[-1.54  4.86 -1.09  5.91  0.46  0.99 -1.96] ⇒ -1.09

[[ 1.86 -2.57 -5.19 -3.81  0.38]
 [ 5.03 -7.27  6.32 -2.72 -2.14]] ⇒ 5.03

[[-0.18 -0.60  7.34  1.16]
 [ 1.82 -0.26 -1.40  0.04]
 [-2.87 -1.56  1.18 -0.82]] ⇒ 0.04

[[ 2.99 -4.46  7.24 -4.45 -1.75]
 [ 2.76 -2.88  6.30 -1.89 -1.64]
 [ 1.78  4.83 -3.79 -0.40  0.01]] ⇒ 1.78

[[ 4.18 -4.37 -0.30  2.04 -1.14  1.16]
 [-6.41  5.66 -2.31  1.80  6.78 -5.95]] ⇒ 5.66

[-4.77  3.77  7.24 -7.25  2.09] ⇒ -4.77

[ 1.48  2.44  2.28 -3.24  6.87 -2.99] ⇒ 2.44

[[-0.87  5.48  1.27 -0.57]
 [-0.91 -2.75  6.29 -2.71]] ⇒ -0.57
---
Q: [ 6.71 -3.19  2.82 -3.61  0.32 -0.55  0.20]
A: -3.61
Q: [-1.42  2.93 -4.86 -2.87  2.68 -1.69  6.11]
A: -2.87
Q: [ 5.97  2.94 -2.58  0.95  4.66  4.97  4.47]
A: 0.95
Q: [-1.81  6.67 -0.90 -1.20 -3.22  2.66  1.95]
A: -1.20
Q: [-1.46 -0.62 -2.99  0.44  0.31  5.87 -3.14]
A: 0.44
Q: [-0.66  0.82  0.49 -0.55 -4.65 -2.13 -5.35]
A: -0.55
Q: [ 1.37  1.48 -2.37 -2.73 -0.93  7.24  1.17]
A: -2.73
---
[-1.44 -3.70  7.45  6.68 -4.73 -6.51] yields -3.70

[[-1.41  1.17 -0.86  4.77 -6.03  0.18]
 [ 0.71  6.15  2.19 -2.40 -4.38  4.45]
 [ 0.13  3.13 -2.92 -2.15 -4.66 -2.54]] yields 1.17

[-4.24  3.22 -3.48  7.15] yields 3.22

[ 5.94  6.76  3.72 -2.59  4.36  1.24] yields 6.76

[[ 7.12  4.46  7.27 -1.04 -5.30 -6.21]
 [ 0.11  4.47  3.59  2.66 -0.04 -5.25]] yields 4.46

[ 0.83  3.70 -2.34 -6.40] yields 3.70

[-1.57  2.53 -1.70 -5.35] yields 2.53

[ 0.59 -0.80 -7.16  1.21 -0.12  0.09] yields -0.80

[[-1.45 -0.51  0.30 -3.87 -1.16]
 [ 6.41  0.68 -0.66  0.50 -0.83]
 [-1.96  0.76 -0.81 -3.44  0.97]] yields -0.51

[-0.05 -2.36  1.78 -0.83 -5.66  0.80 -1.10] yields -2.36
---
Q:
1.74	-1.20	-0.89	1.94	0.28
-0.02	-1.27	-2.89	5.80	1.13
1.30	-3.33	-0.13	1.17	2.24
A: 1.17

Q: 6.29	3.64	-1.14	2.88	-2.67
A: 2.88

Q:
-3.59	-0.36	-1.30	0.68	1.93	-1.73
-3.85	-4.09	-5.04	0.16	6.71	-2.65
A: 6.71

Q: -0.41	0.33	-1.69	6.90
A: -1.69

Q:
-0.45	-4.70	5.72	1.10	-3.56	2.85	-4.21
3.52	3.27	-0.71	-5.44	0.01	-0.72	1.83
0.68	0.84	-4.00	5.68	4.73	-1.92	3.63
A: -1.92

Q:
2.15	5.97	-4.98	-1.96	7.01	-0.93	6.09
-5.66	3.82	-3.63	7.22	-3.99	4.85	-1.53
A: 4.85

Q: -2.70	7.13	-2.85	-5.17
A: -2.85

Q:
-2.49	-2.59	0.49	-0.28	0.73	3.39	0.44
6.42	3.41	0.17	-2.94	-1.70	-1.91	-0.95
2.42	1.30	0.55	-3.68	2.22	3.12	-1.62
A: 3.12

Q: 3.51	0.67	4.29	3.35	5.49	4.42
A: 5.49
---
array([-0.132, -0.036,  0.099, -0.058,  0.001, -0.065]) result: -0.036
array([ 0.02,  0.07, -0.08, -0.19,  0.06,  0.12, -0.08]) result: -0.08
array([ -73.9,   74.4, -114.1,  101.8,   97.6, -187.0]) result: 74.4
array([-0.2, -1.1,  0.0,  1.1,  0.4,  1.7]) result: -1.1
array([ 0.929, -1.477,  0.946,  0.989, -1.507]) result: 0.929
array([ 18.55, -13.30,   2.11,  -2.41,  10.65,  -6.51]) result: -13.30
---
[-1.29  1.25 -6.90  1.46  2.35] => -6.90
[-5.05  4.41  7.39  4.53] => 4.41
[ 7.18  2.71  1.32  5.21  3.30 -3.02] => 5.21
[-1.48  3.56  6.31  0.88  0.06] => 6.31
[-3.85 -3.01  6.68 -4.57 -1.30  2.26] => -4.57
[ 0.09  2.41 -6.35 -0.20] => 2.41
[-0.32  3.99 -1.79 -7.31] => 3.99
[-3.42  5.80  2.24 -3.63  7.23] => 2.24
---
5,2,5,5,0,5
8,3,4,5,4,2
Out: 5, 8

133,62,50,200,40,64 Out: 64, 133

91,64,78,3,91,77
56,56,58,54,55,56
55,59,56,58,58,58
Out: 77, 55

8520,3307,7545,1662,9254,8355,9344 Out: 9344, 8520

295,827,504,-906,199,-477,184 Out: 184, 295

65,60,38,85,70,79,21
28,50,32,12,29,55,31
Out: 21, 28

174,18,134,245 Out: 245, 174

26,-40,32,-2,-20 Out: -20, 26

-255,-748,512,189 Out: 189, -255
